One vector is turned by the same rotation once a tick. Each row is the vector after some number of ticks, and that number follows the row.
The counts run from 0 to 534.
[  3.8 -14.8 -17.3   2.4  -4.8   0.2  18.9  12.0 -18.2  -0.7  -5.6 -12.0
  47.7  29.9  -8.8   8.9  -8.0  -2.6  -0.6  17.5  -7.8 -22.7  -5.9   7.5
 -11.9  -1.7   6.9 -29.7  52.3  14.6  -6.2 -22.8]	462
[ -8.0   9.3  17.2 -40.1  13.2  -4.7 -14.3 -22.1  16.0  21.2  -1.1 -28.3
  -1.8  29.7  -4.5 -19.8 -22.1  -7.1  23.8  31.6  -8.9 -27.8 -12.7  -5.4
  -3.8 -32.4 -17.4   2.7  14.9  -4.3 -10.7  -2.2]	5
[ 11.3 -13.9  -9.9   0.2  -3.6 -22.8  27.4   6.8  -3.9  18.9  23.6  -5.1
  11.1  21.2 -31.3   6.9  20.9  -5.0 -14.0   3.0 -23.2 -32.4 -50.9  11.5
 -11.9 -15.8  10.7  -0.8  10.3  16.5  11.6  19.5]	500
[  8.8  13.4  22.2   2.2 -22.3 -34.8   0.5  -5.6  -0.6 -28.5 -23.8  -2.3
  -6.5  -8.7  -3.1 -25.8 -17.9   6.4   8.2  26.6  17.2  -6.4  16.6 -11.6
  19.5   6.2 -24.4  12.6  16.2  22.6  37.5 -28.2]	376
[ -1.3  23.6  17.2  11.1  43.8 -23.1   5.5  -7.2   2.8   7.6  15.6 -18.1
 -11.0 -33.3 -18.3   9.3  22.3   5.1   0.3  -7.8   1.7 -26.3  21.9   2.7
  12.9 -11.4   4.5  17.2 -39.7 -19.1 -19.6   1.5]	295
[  7.6  -2.6  10.8 -35.5 -17.3   4.4  11.7   4.6  40.3   7.0  -2.6 -16.5
  -7.5  39.7   8.8   6.2 -20.4 -12.7  -8.7  12.3 -27.7  -0.3 -15.9  -9.3
   8.9 -22.6  16.2  21.3  18.9  31.8  12.9  16.4]	98
[ -1.7  -8.4 -27.2 -17.9   8.8  -3.6  15.7 -11.8  13.4 -13.5  18.2   3.6
  29.6   6.5  -1.1  12.4  -1.8   9.7 -38.2 -25.8 -53.9  -0.1   7.7  -0.7
   7.6  12.0  24.2  -9.8 -14.8   5.3  13.4  22.8]	140
[ -3.8   2.6 -11.0 -28.9 -12.9   4.0  -2.0  -8.9  20.7 -24.8  -0.8   3.4
  13.0   1.8  12.4 -14.0 -12.3  -4.6 -46.7  -8.7 -46.4  15.5 -12.6   2.7
  12.6  22.7  14.3  -9.3   1.2  17.0  34.7  14.6]	135
[-31.8  24.9  19.3  14.9  -4.1   3.2   8.7  17.3   2.6 -35.9 -11.6  30.7
   1.7 -37.7  -9.5 -12.8   7.9 -28.8 -15.0   1.5  11.3   6.1 -36.0  -4.1
  -0.7  27.6  -0.2   1.3   3.5 -10.7  20.5  12.2]	224
[  1.4  10.4 -19.8 -30.0 -26.8  -3.3 -11.6  -3.9  17.3 -12.3 -30.3 -31.8
   9.4   9.4   7.7 -21.9 -29.8  -6.6 -20.7  22.2 -28.9  -9.7  -4.5 -14.5
  16.4 -10.2  -4.0  -9.8  -3.0  21.9  34.0  -4.6]	435
[ -5.5  22.5  30.2   0.8   9.1  12.4  -9.7 -56.7   0.4 -19.0 -11.6  17.5
  -5.0 -35.5  -0.8 -40.7  -4.6  12.1   1.5  17.4  11.7  10.8   7.2   9.0
   1.1  -2.6  -4.9   7.8  -3.6 -15.9  10.6 -23.0]	322
[ -6.5  -1.3  10.8  31.4   7.8 -15.0 -25.0 -45.5  -9.7  -0.3 -16.7 -12.0
 -34.5  17.4 -18.9 -17.9 -26.8  15.2  -0.7 -12.9  22.6   2.3  25.9  -6.7
 -10.5 -10.0 -14.9  -4.5  13.9  -7.0  -3.2 -23.8]	359
[-21.3   5.9  17.5  15.9   7.9   4.8  -9.4  14.1  22.9   9.7  25.8  29.2
   6.5  -8.6 -26.5  31.9  18.8   6.4 -24.3   4.4   6.3 -39.9 -14.1  -2.8
  16.6   5.8   3.1   5.7  16.2 -40.3 -13.4  -9.3]	255
[-11.6   4.7 -23.7  15.8   9.9 -13.4  18.7  19.4  11.9  -1.2  12.9 -36.1
  16.1   6.5 -14.0  16.2 -10.7 -14.3 -27.5 -39.7 -23.5  10.8  14.6   7.7
  -1.6  13.8  36.5 -19.3 -19.1   9.8 -11.1  16.5]	146
[  3.0 -17.2  12.1  17.0  -5.4  22.2  11.4 -30.1  10.2  -4.3 -16.5  -8.0
 -19.4  10.0  -1.0  -2.1 -15.5 -27.2 -23.8 -31.7  -7.5  16.6  -7.9  31.1
 -16.1 -13.8  30.4 -12.3  10.4  38.7   0.3   7.8]	113
[  8.1  -5.5  10.5 -34.6 -14.7   6.2  13.2   0.4  38.5   8.3   0.9  -8.8
  -2.9  40.6   5.2  11.5 -18.0 -10.8 -10.6  11.4 -31.8  -8.3 -18.4  -7.4
  10.0 -23.5  17.1  21.6  19.8  27.7  13.4  18.3]	99
[-10.1   4.1  13.8  25.7  -2.9 -13.1  21.5  17.3  -5.3 -11.5  25.9  14.5
  13.5  -4.9 -17.2  -6.3  13.8 -20.0 -36.6  -9.0  -0.6   9.7 -17.7  31.8
  -6.3  27.2  25.5 -10.4  36.8  17.4   3.3 -10.2]	166
[  0.9 -11.8   1.3  23.6  -5.6 -25.0  24.7  -0.7  -9.7   8.6  12.9  -6.9
  -4.3   5.1 -32.0  -9.6  18.3 -21.2 -17.9 -17.1  -7.2 -15.9 -47.8  28.6
 -19.7 -13.0  17.2 -10.2   0.3  28.1  12.9  11.4]	504
[ 13.1   5.3   1.5  -5.0 -27.3  -1.0  10.5  -1.5   9.2  -9.6 -16.2 -32.9
  40.3  -5.8 -14.0  -2.6 -39.4   5.5  49.2  17.5  12.2  -4.4   5.8   3.9
   1.4  26.0  -7.9 -21.7  -6.6  11.4   8.6  -0.7]	33
[  9.6  -7.5  -0.4  14.4  14.1 -12.0   5.5 -16.4 -26.1 -14.9 -24.8  -0.5
  12.0  17.2 -11.7  17.9 -21.4  18.9  33.4  17.8  17.3 -26.9  26.7 -24.0
  -4.2   5.9 -29.4  -4.9  37.2  -7.5  -7.9 -14.9]	367
[-22.2  13.1   5.5  14.3  16.0  14.4  21.6  22.1 -13.8 -23.8 -10.7  27.1
  16.4 -19.4 -17.0  20.0  10.3 -26.8   5.2   8.1   9.1 -15.3 -39.2 -12.9
 -13.2  24.6  -1.8  -0.5  20.3 -19.7  -3.3  27.1]	219
[ 11.8  13.3 -16.5 -10.4 -12.6 -13.3   3.9  21.8  21.9  13.2 -12.0 -54.2
  -6.2  40.7   7.1 -13.5   7.2   9.3  -5.4   3.0 -16.5  19.6 -37.7  -7.1
 -12.1  -5.8   6.5   5.3  10.6  20.1  15.1  10.0]	491
[ 13.6 -22.2  11.4   3.5 -10.7   3.4  30.4 -12.2  13.8  11.3  18.7   5.7
   9.0   7.7 -25.6  24.5  -8.5 -23.7 -18.0  -4.2 -20.8 -31.6 -11.9  25.3
   5.4 -21.1  33.4   0.3   5.1  34.1   3.1  15.9]	106
[  2.2   0.0  -0.3   5.6  22.4   7.4  19.9 -15.0   2.5 -22.6   3.1  17.9
   9.8  12.2  21.5  -7.9  29.6  24.4 -23.8 -26.5 -17.0  48.3  -6.6  10.0
 -18.9  22.1  18.3   2.9  28.2   5.3   4.7   0.3]	174
[ 14.1   2.5   0.2  -5.6 -20.3   2.9  13.3  -8.4   4.2  -9.6 -16.7 -29.2
  43.2  -3.4 -13.8   2.1 -36.3   7.9  54.2  16.0  10.3  -7.2   8.5   4.0
  -2.1  24.3  -8.3 -25.9  -5.0   8.1   3.9   1.1]	32
[ -1.0  28.1  22.2 -30.4  27.1 -15.6 -19.2  -8.2  18.9 -10.2   4.4   3.3
 -14.5 -21.6  12.0 -10.4  26.6  24.5 -18.2  15.9 -16.8 -16.0   0.8 -12.5
  26.8   5.9 -20.0  30.2 -10.0 -23.1  10.4  -3.8]	287
[  5.3 -16.1  14.7  22.0 -10.8  13.9  16.8 -24.8  10.2   1.1  -3.8  -6.8
 -13.4   2.8 -14.5   3.8 -14.0 -32.8 -24.3 -28.4  -5.3   3.3  -7.1  37.0
 -10.7 -14.8  34.7 -10.3   5.2  42.0   1.1   8.8]	111
[-12.1 -16.5  -0.6  12.8  11.1  -2.2  12.7 -26.3  -8.2  -7.7 -16.1  -1.6
 -16.4  21.4  -0.3 -27.1  14.7  -9.9 -13.4 -35.7  -8.2  19.4 -40.6  14.7
 -39.6 -18.2   9.5 -11.7  11.0  21.6   8.6  11.6]	510
[ -1.5   1.8   3.6   9.4  19.0   5.7  16.4 -17.8   2.7 -23.2   3.3  17.2
   5.1   9.3  19.8 -13.0  28.2  19.9 -29.5 -26.7 -13.8  49.5  -8.6  14.1
 -20.4  21.7  18.9   2.1  30.7   7.8   7.6  -4.5]	173
[ -9.1  -0.1   1.4  10.3   6.0  -6.5  24.2  26.2  -7.0  -0.4  32.0  15.2
  29.3  13.2 -20.9  17.1   8.0 -16.6 -29.5   3.5 -14.4 -14.0 -19.7  16.1
  -3.6  22.2  22.0  -9.4  50.9   4.0  -7.5  -0.9]	162
[ -8.8   6.1  13.0  18.7   4.6  -4.8  14.4  -5.5   0.5 -20.5  11.0  15.7
   0.4  -0.8   4.7 -22.1  20.8  -1.7 -41.2 -22.1  -5.2  41.8 -13.4  26.9
 -14.0  24.3  22.9  -2.7  33.3  17.6  12.4 -11.6]	170
[ -6.7 -20.6 -15.7  -2.1  21.8  13.2  31.8  -9.0 -17.3 -18.9 -25.4   8.5
  23.0  23.1   9.5   6.7  13.9   0.5  20.2 -22.6 -12.6   3.3 -36.2  -8.5
 -40.1  -6.1  -0.1 -17.6  17.3   7.1  -2.9  22.5]	516
[  6.9  12.2   9.8  13.6  38.3  12.8  -3.6  11.1  -5.5 -20.2 -24.4  -0.9
  11.5 -22.5  10.0  35.5  27.4  21.3  16.3   0.2  13.8 -15.6   8.7  -7.5
   4.2  33.6 -22.0   0.1  13.7 -25.9 -22.8  -5.3]	274
[ 11.9   8.2   8.6  -5.3  -8.1   0.3  -2.5 -11.3  24.2  14.6 -30.4 -36.7
 -25.5  38.2   3.4   2.2 -21.2   0.2   9.8  21.5   5.3  -4.7   9.3 -22.0
   3.7 -46.5   0.3  20.9  16.4  17.3  -0.7 -10.5]	398
[ -6.2   2.2   7.1  12.6  14.1   1.7  15.1 -15.7   1.6 -23.7   6.3  16.3
   2.9   7.4  15.8 -19.4  26.6  13.2 -34.0 -25.1 -10.5  48.1  -9.0  19.0
 -16.2  22.8  21.2   0.2  30.9  11.5   9.8  -7.0]	172
[  5.9   4.1   5.8 -29.6 -40.9 -13.0 -15.7 -21.4  33.6  -0.5   2.1 -20.2
   9.3  17.1  -9.3 -28.7 -37.7  19.0   9.0  16.7 -11.7   3.5  -6.4  -3.5
  15.8  13.0 -10.2  -4.6  -3.9  10.1  35.2  -2.3]	40
[  6.5 -17.3   0.8  25.1 -14.9 -30.7  -0.6 -20.6  10.0  13.2  10.2 -36.0
  -9.6  24.8 -35.6   4.0 -31.6   5.1  10.3 -32.4   6.5  -7.2  20.0  15.2
  -4.7   1.0   7.0 -18.8 -14.1  23.4  -1.4   2.8]	53
[  2.9  16.0  -2.7 -13.9  -9.3  -7.9 -25.3 -28.7  16.6  15.6  11.7  -5.1
  -1.9  12.2 -26.9  -5.1 -26.9  29.3  -1.6  34.5  -8.7 -30.1   3.6 -27.2
  20.5  -4.9 -15.2  11.9   1.1 -35.6   9.4  -4.8]	345
[ 11.2 -20.8  -3.3  19.7 -13.7 -32.5   5.7 -25.1  10.7  14.3  20.9 -27.3
   4.3  19.8 -39.3   9.7 -28.2  12.6  10.3 -27.7  -2.2 -18.2  21.2  13.3
   0.5   0.5   9.2 -16.6 -21.1  18.5   2.0   4.9]	51
